These are runs of 8 systems, one row a step. Runs of the same system follow the same rule from any start.
Belo, path 1 (8 x 18):
[[ -3   3  20  58   9  11   4 -18  16  -7   9 -18 -49  17  32 -18  -4 -23]
 [  6  -5  24  -9  -5 -28 -26  11 -21  33 -53   2 -19  -9 -32  22  17  19]
 [ 53 -15   3 -22 -13  16  23   2  15   7  33   8  19  55  -1   1  -9   6]
 [-20   5  30  36   1   5  11 -25   9  -9  -1 -18 -59   0  27 -21  -7 -16]
 [  6   1   8  -6   3 -35 -29  27 -19  34 -41   7 -11  11 -42  16  10  28]
 [ 60  -9   5  -9  -6  17  20   1  17  -1  31   6  19  46  16   5  -4 -18]
 [-34   0  38  26  -4   9   6 -37   3   1 -14 -21 -53  -7  10 -17  -5 -14]
 [  9  -8  -9  -1  -1 -32 -22  37 -16  32 -19   8  -7  18 -38  16  14  42]]
dopu, path 2, 8 rows:
[[  5   5  14   7   7   5  11  -5  15 -29   6   5 -12   9  25 -16 -23 -26]
 [-14  25 -18   9  21   2 -26 -10  -1   6 -14   2  13 -19 -13 -10  12   7]
 [  3 -23 -10   3 -15 -16   5  32  -9   8   0  -1  12  -4   5  36   6  -6]
 [ -5  -9  22  -8  -7  21  18 -22   7 -23  10  -1  -6  -9  21 -12 -14 -20]
 [-19  27 -25  -3  15  -5 -11  -3  -2   2   2   1   1 -16 -12 -21   7  30]
 [ 14  -7  -8   3  -6 -28   4  38  -3  -1  -6   7   6   9   8  25  -5 -13]
 [ -1  -2  15   2   1  27   6 -27   8 -12   2  -3  10  -6  15  -4  -8 -34]
 [-25   8 -23   8   8  -1 -15  -2 -11  10   6  -5  -2 -21 -12  -7  16  36]]
Zuf, path 3 (8 x 18):
[[  8   0 -39  12   3 -43   5  66   1 -13  11  13  18   8  16  25 -10 -13]
 [-11 -11  10 -47 -14  22  20 -19  -1 -31  -3   9  41 -41  16   8 -14 -34]
 [-51 -14 -17  32   1   4 -14  -7 -20  -7  10 -12 -26 -45   7 -17  15  37]
 [ 19 -16 -12  -4 -16 -49  20  65  -9 -11  11  10 -11   9  16  20 -10  14]
 [  1  16  16 -39   6  11  21 -17  10 -47  -1  18  18 -27  24 -24 -28 -28]
 [-50  -6 -30  55  16   9 -24  -1  -5  -9   8 -10  -7 -30  10  -8   9   2]
 [ 15 -31 -13 -19 -24 -34   8  57 -18   1  -1  12  15  -7   3  40   2   8]
 [ -7  17  18 -51  -6  12  30 -28   2 -34  11   7   4 -33  20 -26 -16   1]]
nug, path 4, 8 rows:
[[ 14  39 -19  -5  31 -10  -8   9   7 -27   5  20   2  -8  13 -35  -6  14]
 [ 16  12 -24  22  13   3 -30   6  -1  29 -14  -2  28   5 -14  24  27  -6]
 [ -6 -36  31   9 -16  11   1  -6   1   7 -12  -7  -2  23  -6  17 -14 -33]
 [-24  -6  21 -17 -11   1  10 -14 -11 -19  -3  -3 -28 -32   8 -21  -5  21]
 [  8  16 -34 -13  -3 -15  16  18  -1   6  28   0  10  -2   9   5  12  28]
 [ 24  11  -2   6  17  -1  -7  12  15  -6  -6  13  19  29   0   1 -18 -32]
 [-14   0  15  15  11  19 -25 -24  -4   9 -23  -4  -6 -14 -13  -7   9  -2]
 [-12 -28  -4   2 -26  -2  14   5 -13  14  13 -14  -8  -8   3  21  11  16]]
Belo, path 5, 8 rows:
[[-31 -43  -9  -5   3  35 -44 -13 -27  -8 -13   8  39 -52 -27   2  15  24]
 [  8  19 -49 -26 -11   4  29  -3  -7  -3  49  -4  29 -37  26   4  30  39]
 [-53  14  -7 -17  -3 -27  31  16   4 -46   3   3  -2 -32  27  -6 -36 -30]
 [-27  12 -30   7  39   7 -49  11   0 -17 -19  24  38  -9 -32 -24 -13   4]
 [ 11  12 -40   8   3  24   4 -12   5  12  19 -10  50 -30  23  32  35 -25]
 [-50 -34  10 -30 -29   7  23  -9 -13 -24   7  -7  10 -49   8   9 -15  -5]
 [-16  11 -40  -7  22  -3 -20  16  -5 -22  21  16  10 -16 -12 -36  -4  53]
 [  3  47 -34   3  15 -17  14  11  13  -8   3   1  27 -26  34  18  10 -36]]
pofiv, path 6, 8 rows:
[[-13 -12  13  -8 -16  14  -5 -28 -14  34 -15 -17  -4 -19 -19  14  25  16]
 [ -4 -15  -4 -29 -26 -19  35  23  -3  -7  16   0   9   2   9  20 -12  -3]
 [ -7  16  -2   1  23  -2  -4   2   5 -38   1  16  -9 -16  15 -36 -17   3]
 [ -8  22 -13   9  14  -3 -26  -7  -4  28 -23  -5  13  -9 -23  10  21   0]
 [  4 -37   0   1 -20  10   9  13   1   1  10  -3  26  10   3  33  -7 -27]
 [-19  -7  16  -6  -1  14  10 -22  -2 -24  14  -2 -21 -14  11 -30 -13  12]
 [-11  25 -11 -13   0 -26  -5   8 -10  21 -17  -1  -4 -17 -17   4  14  28]
 [ 19  -8  -8  -5   1  -3   2  23   5 -14   0  14  32   6   9  20 -11 -31]]
Belas, path 7:
[[ 38  22   3  10  31  -6  -7  18  20 -27   2  25  -4  40  10 -30 -27 -18]
 [ -1  12   5  32  11  21 -29 -31   0  39 -28 -18   2 -10  -9  17  35 -19]
 [-15 -53   3  -8 -36   1  20  15 -11  13  25 -12  -7  26 -16  17 -10  20]
 [ 41   7  31 -16  11   7   8  -8   5 -40  -1  20 -22  -7  29 -33 -15   2]
 [ -1  48 -15  -1   9 -10  -6 -23  -2  43 -16 -14   0 -13 -15   6  35  18]
 [ -4 -28 -10  14  -8 -16   0  39   6   9  15   2   2  55 -21  10 -23   2]
 [ 33 -10  35  12  17  34 -16 -27   6 -24 -14  14  -5  -9  19 -20  -4 -26]
 [-18  11  -9  -6 -19   1  12 -26 -11  43   8 -26 -11 -22  -6  15  39  34]]
Belas, path 8:
[[  2  14  13 -11 -18 -12  35 -11  10  19   9 -16 -20  20   8   7  -3  -8]
 [ -2   4  10  10  17  -4 -21  -2   0  -2  -9   7 -23  18 -20 -33 -11  22]
 [ 42  -4  -5   5   4  11 -14   1  -6  20  -2   4  18   5  -2  14  25   7]
 [ -3  -3  19   1 -18  -3  28 -10   9  16   7 -15 -16  25   6  15  -7 -22]
 [ -5  -4  17   2  11   8 -14 -11  -3  -9  -2   6 -25   8 -11 -34 -11  30]
 [ 43   5  -9  -4   2  -1  -9   7  -6  20   0   5  10  -4   5  14  30  21]
 [ -1   7  15  -3 -13 -10  24  -1  12  16   0 -10  -8  34  -3  14 -14 -27]
 [ -6  -9  12  14  13  20 -21 -17   0  -6   0   4 -18  12 -13 -34  -7  17]]
Zuf, path 9 (8 x 18):
[[ 44  10  28 -17  21 -10 -30   6 -10  -6 -31  28 -19   5 -15 -28   0  31]
 [  3  56 -33   9  21   0  16 -12  26  15  23  -9  14  29   7  -8   4 -15]
 [ -9 -41  24  16 -16  20  -9 -10  -1  17 -19 -11  14  14 -13  33  -4 -44]
 [ 19  -1   4 -27   7   7 -30 -11 -17  14 -18  11   5 -14 -30 -15  19  56]
 [  7  37 -15   5  -7 -14  38  -8  16  23  32 -21 -21  30  16  -2   7   3]
 [  1 -25  42  10  -2   8 -12  -6   6  -5 -33   4  -8  27  -9   6 -26 -47]
 [ 17  13 -21  -2  28  16 -41  -7  -5   5  -7  17  25  -9 -25 -20  19  34]
 [  1  19 -17   3 -20  -8  36  -6   7  39  23 -26   0  15  12  31  19 -12]]
keb, path 10 (8 x 18):
[[ 13  -3  -8   6  24  15 -20   3  -4 -34  13  20  -6 -11   8 -43  -5  35]
 [ 17  36  -9  -2   4 -21  -4  -1  -5  40 -25  -7   6 -13  -1  31  32  -7]
 [-23 -40  18   1 -20   8  13   4   7  -5   4  -5   5  34 -13  12 -33 -35]
 [ 15   0   0   3  18  21 -16 -17  -6 -26  14  11 -17 -20   9 -43   7  45]
 [ 11  33 -15  -8  -8 -35  10  14  -6  39 -17 -10   1  -7  -3  35  28   1]
 [-15 -40  18  -1 -10   7   8  14  10 -21   2   6  10  32  -6   5 -40 -40]
 [ 14  18   1   8  29  24 -20 -28  -1 -14   7  10 -14 -18   5 -47  13  38]
 [  1  16 -17   0 -17 -31   9  15 -10  49 -11 -17   3  -1  -5  47  31  -1]]
zabi, path 11, 8 rows:
[[ -1  27   0 -46  -2 -31  29  24  11 -26  -1  18  14   4   4  -5 -32 -15]
 [-25  17 -35  37  25  14  -9  -6  18  -2  13  -8  27   9   5   0  -5 -38]
 [ 17 -19   1  21  -3 -15 -22  26 -21   4 -29   6  -4 -36  18  32  24  -6]
 [ -6  -1   7 -58 -22  -2  23  -4  -4  -5  -5   6  37 -17 -10  15 -13  -8]
 [-45  15 -39  23   8   7  12  -4   8 -13  32 -13   7 -13  16  -9   0  -1]
 [ 17   9 -10  17  16 -37 -21  45 -10  -8 -27  16 -13 -10   9   8   5   2]
 [ 18   2   4 -32  -4  11  13  -3   9   2  -7   8  45   8  -6  22 -12 -38]
 [-41  -5 -14  28  -4  16   5 -18  -4  -2  13 -20  -1 -34  19   7  10 -14]]
nug, path 12, 8 rows:
[[-32  15 -18  30  13 -34 -19  30 -10 -11 -30   3 -10 -36  10  12   3 -19]
 [  4 -21   6 -45 -19  16  -1 -10  -5  25  -5   4  38  19 -45  15  -2  13]
 [  0  -7   7  25   3  31  17 -24  13 -26  32  -8 -13  -2  41 -21  -8 -20]
 [-40  22 -24   1   7 -44 -10  30 -14   0 -23   3  -7 -32  -7   6   1   8]
 [ 27 -22  -1 -34  -7  28   1  -9   2  14  16   8  43  31 -27   6  -3   9]
 [ -6   8   7  38  11  18   5 -20  13 -23   6  -8 -18 -13  42 -10  -4 -39]
 [-43   5 -14 -11  -4 -34 -13  24 -17  16 -22  -3  -1 -18 -31  12   1  24]
 [ 37 -30   4 -29 -13  35  12  -6   5  -6  31  12  31  28  -3   0  -8   4]]
dopu, path 13, 8 rows:
[[ 30  42  -5 -53  -2 -17  27   0   5  -2   1  12  18  -9   7   0   1   4]
 [-16  15 -27  46  11   0   9   6  21  10  24 -17  -3  37  10   4  -5 -27]
 [ -5 -28  21  21  15   9 -43   4 -15 -17 -35  15  -9 -23  -8  -7  -4  -3]
 [ 11   7  -3 -51 -21   6  18 -15 -11  17   0  -2  31 -31  -2  23  22  10]
 [-21  -5 -16  22 -13  -7  32   9  11  -1  44 -16 -24  29  19  -5 -12   3]
 [  2   7  19   7  27  -4 -31   5   0 -32 -32  23 -12  -5  -5 -35 -21  -3]
 [ 20  24 -22 -23   0  -1  -3  -2  -2  28 -11  -1  42 -16  -6  31  26  -6]
 [-20 -32  -3  35 -21   5  20   5   2   7  29 -22 -17  16  20  20  -2 -13]]
zabi, path 14, 8 rows:
[[ -5 -12   3   8  -8   6  27   5  15 -19  21  -3   5  16  23   4 -24 -39]
 [-17  12   2  19  25   5 -33 -10  -4  -8 -28   8  -2 -31  -6 -13   4  -6]
 [ 22  -3 -17 -18 -13 -11   2  14 -11  32   1  -2  22  -2 -13  32  23  19]
 [-14 -16   7 -11 -18   2  34   2   6 -27  23  -1  -3  -5  26  -1 -21 -19]
 [-24  29  -8  13  30  -5 -27  -4   1  -8 -20   8  -3 -16 -12 -26  -4   1]
 [ 33  -4 -19   5  -4 -10  -2  21  -5  30   4  -1  20  17  -4  32  22   4]
 [ -7 -22  24 -13 -18   8  25  -7   3 -25   3   0  -3 -13  25   5 -20 -31]
 [-37  23 -13   2  19   2 -21 -14  -2   2 -15   2   5 -20 -20 -20   0  12]]
pofiv, path 15:
[[-14 -42  39 -41 -32 -13  -1   5 -31   7 -26   2 -19 -12 -34   6  -7  41]
 [ 11  36 -30 -54  -1 -10  38   6  11 -20  34  13  36  -2  11 -10 -11   9]
 [-19  34 -17  51  34 -19 -17  12   7 -19 -18   1 -17 -27  32  -5   1 -35]
 [-10 -39  13   7   3  20 -46   0 -13  22 -33   6  22  18 -54   9  -3   0]
 [  7 -19 -12 -29 -29  37  36 -26   1   2  47 -12  30 -12  17  13  12   6]
 [-35  18  12   7  -8 -38  21  11  -7 -24 -10  -5 -52 -32  31  -7 -11  -3]
 [  0   5 -13 -20  21 -15 -36  28  -6  -2 -26  28  25  15 -49 -14 -17  21]
 [ 21  10 -26   3   8  36   7 -24  12   3  23  -5  49 -16  25  16  25 -29]]
keb, path 16:
[[ -3 -21  13   0 -19 -13  -3  15 -13  14 -37  -4  19 -27   6  55  11 -45]
 [-19  -6  25 -27  -6  35  20 -42  15 -22  20  -1   2  19  -8 -36 -35  -8]
 [  1  25 -44  33  16 -16  -5  15  -7   9  29  -8 -19 -15  20  -9  31  47]
 [ -8 -15   9 -21 -18 -26   0  30 -13   3 -39   6  25 -27  -3  49  -3 -40]
 [ -2   8  19 -18   9  41  11 -39  26 -22  20   3  12  29  -6 -38 -33 -20]
 [-11  19 -37  47  14 -12 -13   5  -9  17  18 -16 -29 -17  16  -4  38  39]
 [ -7 -32  11 -37 -30 -18   4  23 -18   5 -31   6  32 -28 -11  48  -2 -23]
 [ 11  16  17 -18  11  32  25 -34  28 -27  27   7   5  31  11 -40 -31 -20]]

Which system made each of these runs?
path 17:
[[ 51  -5   8  29  34  20 -46  -1  -6  -2 -14  20  -3   7  -2 -20  16  17]
 [ 22  -7  12  -5 -31   3  21 -18  -2  50   0 -23   6  10   1  45  31 -13]]
 : Belas
path 18, 2 rows:
[[ 12 -35 -44  19   7  -5 -20  50 -12 -16  30  16  23  -2   5   9   5  29]
 [ 19  11  18 -28  -1   9   9 -10   9  -6 -30  10  41 -14  10  27  -5 -66]]
 : nug
path 19 (2 x 18):
[[ 24   8  -1  10   4  12   0  -4  17  15  -2  -4  25  33   2  19  -1 -38]
 [-30 -10  25  21   4   5 -18 -15  -2  -4 -22  -4 -25  -2  -9 -15 -12  -9]]
 : nug
path 20, 2 rows:
[[ 14 -20  24  15  15   8 -43   0 -19 -14 -40  16 -13 -38   2  -6  11   3]
 [-14  41 -50 -15   9 -31  11  25  -1  13  15  -1  14  -1 -13   2   9  28]]
 : Zuf
path 21:
[[  0 -36  13  31 -21 -11  13  17  -8  -1  12 -10 -36   6  25  16   3  -1]
 [  4   1  25 -36  13   6 -17 -10  -4 -24 -28  24   6  -7 -21 -30 -24   7]]
 : zabi
path 22 (2 x 18):
[[ -2  22  -9 -17  -4 -34  25  24   6  -9  18   6 -20  19   4 -15 -18  21]
 [ 20  21   1  16  26  -2 -10   7  18 -10 -10  12   9  27   3  -9 -18 -35]]
 : dopu
path 23, 2 rows:
[[-20 -17 -18   7 -14 -10  33  28  19 -14  35  -4  18  44   9  12 -37 -36]
 [-18  11  11 -18  32  11 -32 -10  -3 -43 -31  28  13 -33 -10 -39 -23  -5]]
 : nug
path 24, 2 rows:
[[ 64  -3  19 -61 -32 -10  47   6  -4  -6  22  12   0   4  25   9   1  19]
 [-10  78   7  -3  26 -16  16 -30  27  10  -8  -5 -32  28  -2 -36 -12 -11]]
 : Belas
path 25 (2 x 18):
[[-65  11 -26 -17 -17  -8  31  -5   4   0  20 -19  22 -20  -1  16 -10 -18]
 [-16  -7 -31   5   7  19   9   3   3 -39  32   7  30 -34  32  -7  -5 -12]]
 : keb
path 26:
[[  2  35  15 -39  -7 -28  26  -4   0   0 -15   3 -16  -6   3  -6  -7   5]
 [ -8   4 -28  17  16 -10  -6  27  15  -4  15   6  16  37 -10  -3 -19 -10]]
 : keb
path 27, 2 rows:
[[ 59 -20  -9 -32 -20  -7  15  27 -18  -4  27  15   8 -10  21  12  23  48]
 [-26  52  24 -16  -4 -19  39 -29  13 -12 -12 -12 -34 -22  30 -14 -13 -29]]
 : Zuf
path 28, 2 rows:
[[  7  32   6 -12 -10  23  38 -55   3   4  31 -20 -29 -33  37 -19  31  28]
 [-10  22 -43  33  10 -58   5  60   6   8  16   0 -20  37   2   8 -12   8]]
 : nug
path 29:
[[  0 -35  24 -10 -21   3   5   6  -4   7  -5  -1   5  17 -16  18 -13 -13]
 [ -5   9  18 -13  -3   8  17 -22  -1 -18   8   0 -19 -21  19 -21  -6   7]]
 : nug
path 30, 2 rows:
[[ -4 -15 -26  22  -1 -25  21  52  13 -29  39   8  -6  40  21  -3 -34  -7]
 [  9  17   7   7  37   2 -47   0 -12 -27 -46  27   4 -48   2 -20   3  -5]]
 : keb
path 31:
[[ 61  18   8 -26   7 -31  -3  29 -16 -19 -26  27   3 -44  33  13  20   6]
 [-77  43 -27 -14   6  -9  29 -18  19 -13  16 -14  11  -9  -3 -18 -26 -21]]
 : Zuf
path 32 (2 x 18):
[[-11  -9  29  -4  -8 -18 -23  -6 -20  39 -31  -8 -46  14 -47 -11   9  55]
 [ 60   6 -21 -44 -16  -7  31  22   7   6  34  12  44  25   9  21   5   6]]
 : pofiv
path 33, 2 rows:
[[ 22 -22   3 -40 -12  17  -6  -5 -19  -2   0  13  25 -27 -10   5  14  32]
 [-17  30  -4   4  -7 -14  30 -18   2   9  18 -19 -37  -8  18 -12   9  18]]
 : Zuf
path 34:
[[ 44 -55   1  -4 -12  55 -18 -20 -14  12  15   3  48  -7  -3  25  28   7]
 [-21   3  12 -18 -28   9  45 -36  -8  -4  32 -23 -38 -35  32 -14  14  33]]
 : Belo
path 35:
[[-22   1   4  23  41  24 -56 -21 -11 -19 -22  13 -11 -28 -17 -47   2  27]
 [ 18  36 -45 -14  -8 -19  14   8  -3  46   7 -11  35 -13   3  46  46   5]]
 : Belo
